Y: rows in 3 groups, each row roughly a mix of its group's directions:
Y (87 x 10):
[[  8  51 -18   4  13  11  34 -15 -25 -11]
 [ 19  13  -4 -20 -12  -3  61  10  21  -8]
 [ -3  21  35   1 -21  44 -12 -11 -12 -31]
 [ -6  22 -22  -2  10  30  22 -51   6 -15]
 [ 10   0  -5 -12  23  32 -35  41 -25  -6]
 [-11 -12  17 -28 -37  21 -23 -18 -33  18]
 [-10 -28  24  -4 -26  32  23 -41   3  -5]
 [-35  27  11  22 -41 -16   3  13 -14 -23]
 [ 19  -3 -27 -25  43  17 -19  33  -6   0]
 [ 10  18 -11 -15   6 -10 -57  -2 -13 -32]
 [ 20  10 -50  -1  18 -29 -14  10  -6  30]
 [-16 -33 -40 -12 -21  23   6   2 -33  13]
 [-13 -14   1 -25  55 -33  -4   7   4  14]
 [ 28  33 -13  17  29 -15   1   3 -44  -3]
 [ -9 -26  20   7 -35  22  30 -19 -21  28]
 [ 18   7  15  19  23 -50  -6   3  27  23]
 [  2 -37 -33  18   9  25 -14  33  23   2]
 [-10 -47  25 -16   6  42 -17   9   2   2]
 [  9  -1 -11  26  -8  18  12 -54 -24 -21]
 [-14  11 -17 -21  20  -5  20  32  27  42]
 [ -7 -25  15   2  54 -28  23 -11   8  -7]
 [-18 -22 -25  18 -38 -14  -3   0 -32  32]
 [ 13  23  -2 -27  41   9  10   6  30 -33]
 [-15 -20  23  -3  30   5  34 -43   3 -16]
 [-31   8  27  -3  12  30  48   1  10  11]
 [ 19 -30 -32  16  11  11 -45  21  -6  -5]
 [-40  21  19  -3   6  41  28 -21   0   3]
 [  2  -5   4 -13 -19 -17 -27  52  -6  33]
 [ 12 -53  19   9   7   7 -15  -1  -8  41]
 [ 25  29  34   7  15 -14   2 -31  36  -6]
 [ -7  25  -4  26  32   6  48  21  -2  15]
 [ 24 -14 -14  -8 -27 -47   5  16  33  -1]
 [ 26 -32   5   7  29 -20 -16   5   7  45]
 [ -7  39 -23  -4  16 -19 -12  44  -5 -23]
 [ 11  13  14   0  -9   0 -42  -2   2 -56]
 [  5 -25 -30  -6  33 -34   4  26   8  28]
 [-21  13   1 -39 -28  41  -1 -21  -2  19]
 [  8   2 -31  15  16  29 -43  -8 -31 -13]
 [  4   9   0  -6 -13 -15 -17  63  20  17]
 [  9  12 -22 -16 -13  -9 -56  13 -28  11]
 [ 23  45 -14 -10  -2  -3   8 -27 -36 -21]
 [-29  33  19   2 -20   1  17   5   7 -48]
 [  7  -5 -31  25 -15   7  28  -6 -21  47]
 [ 13 -22  12 -24 -30 -28 -45 -17  -2  -9]
 [ -9 -46  37   8   1  -7  29 -20 -19  11]
 [  6 -18 -24  15   4 -27 -23  26 -22  43]
 [-16   9 -47   2 -26  24   5 -11  36 -14]
 [-11 -32  29 -24 -33 -22 -22  -9  25   4]
 [ 28  37 -15  19   5 -32 -31  -1  -5  26]
 [-34 -30  43 -12  -5  16  12   4  26  17]
 [ -6 -47 -39 -16  11  -9  22   2   0  26]
 [-11  49  11  13  16 -13   4 -27 -36   4]
 [  6  -2 -12  -5   4   2 -33 -47 -40 -15]
 [-28 -58  -6  -7 -13  12  24   4 -10  10]
 [-20  -1  -5 -10  14  15  52 -10  20  35]
 [  1  -1  45  -5  16 -13 -28 -14 -43   8]
 [  6 -25  26  32 -32   1  34  24   3  15]
 [ 10   5  -3   4 -37  30  -4 -50 -18  10]
 [-16  10  27  27  15 -49  -8   4  -7  28]
 [ 19  41 -33  13 -12   3 -23  26  19 -19]
 [ 14  -6 -39  17  26  41  14  28  -2  -6]
 [-14  33  41   6  -6   3   7   4  18 -44]
 [ -9  -2 -20   0 -19  24  33 -17 -13  49]
 [ 11 -34  14  15   8 -41 -23  31   8  20]
 [  3  -6 -25  -5 -20   3 -18 -10 -44  43]
 [  1   4  16  12  24 -52  12  12  36   5]
 [  2  61 -11  17 -17 -24 -13  -1  -4 -14]
 [ 35  10  -9  18  16 -50  10  26 -11   8]
 [ -7   1 -21 -15  -8  52  35  -1  21 -15]
 [-24 -43  23 -14  10  29   9  30  -2 -17]
 [ -5 -33  11 -15  32 -36 -22  -3 -30  16]
 [  5  24 -44  17   4  22  23 -39  -4   5]
 [ -9 -34   3 -11  38  -8   0  49   8   1]
 [-12  -7   0  21  27  19  42  35  18  18]
 [ -9  26 -18 -26 -28  40 -13 -30  -9   5]
 [ 16  -1  49  -5  15  21   7 -28  31 -16]
 [ -6 -10  32  13  10 -40 -40   0 -19  19]
 [-18   8  15 -36 -34  20  21 -31  19 -13]
 [ 10  25 -48  20 -19  19  17  -4  -4  29]
 [  9   8  17  -8 -13  -1 -49  -2  -7 -47]
 [  1  25 -12  -1 -15 -17 -43 -38 -25 -13]
 [ 28  -7 -16  51   7 -32   2  24  -5  -8]
 [  7  18 -37   0  31 -25  -8  35  15  22]
 [-10 -19  -8  31   7 -34  -3  33  32  25]
 [ 22 -46  11  -6   6  25  -4 -29  -2  34]
 [-24  18   4  34 -44 -30  -7   5 -20   6]
 [ -7  20  27 -18 -23 -35  40 -12  20   6]]
which group is each row in? (one row of each group first):
[-19 -25  12   2  19  52 -29  -2 -16   1]	D
[  4  39 -30  -4  31   3  -9  -7  28 -32]	J
[ 29  22 -34 -25  21  35 -21  -1 -13  -5]	P

[ 24 -11   8   0  48 -25 -14  24  21  21]	P
[ 17  34   9  -9  42 -14  -8  23  26 -23]	P
[-25 -20 -32 -17 -13  30   2  26 -34 -11]	P
[ 16  -1 -56  10 -12   4 -38  -3   2 -18]	D
[ 10  24 -50  -2  10 -43   8  -3   9  14]	P
[-15 -10  29   0 -13 -42  21  12  35  22]	D
[-17 -26  46  -5  -3  40   2  11  -1 -24]	P
[ 31  40  35  11   4  14 -29 -20   6  -8]	P
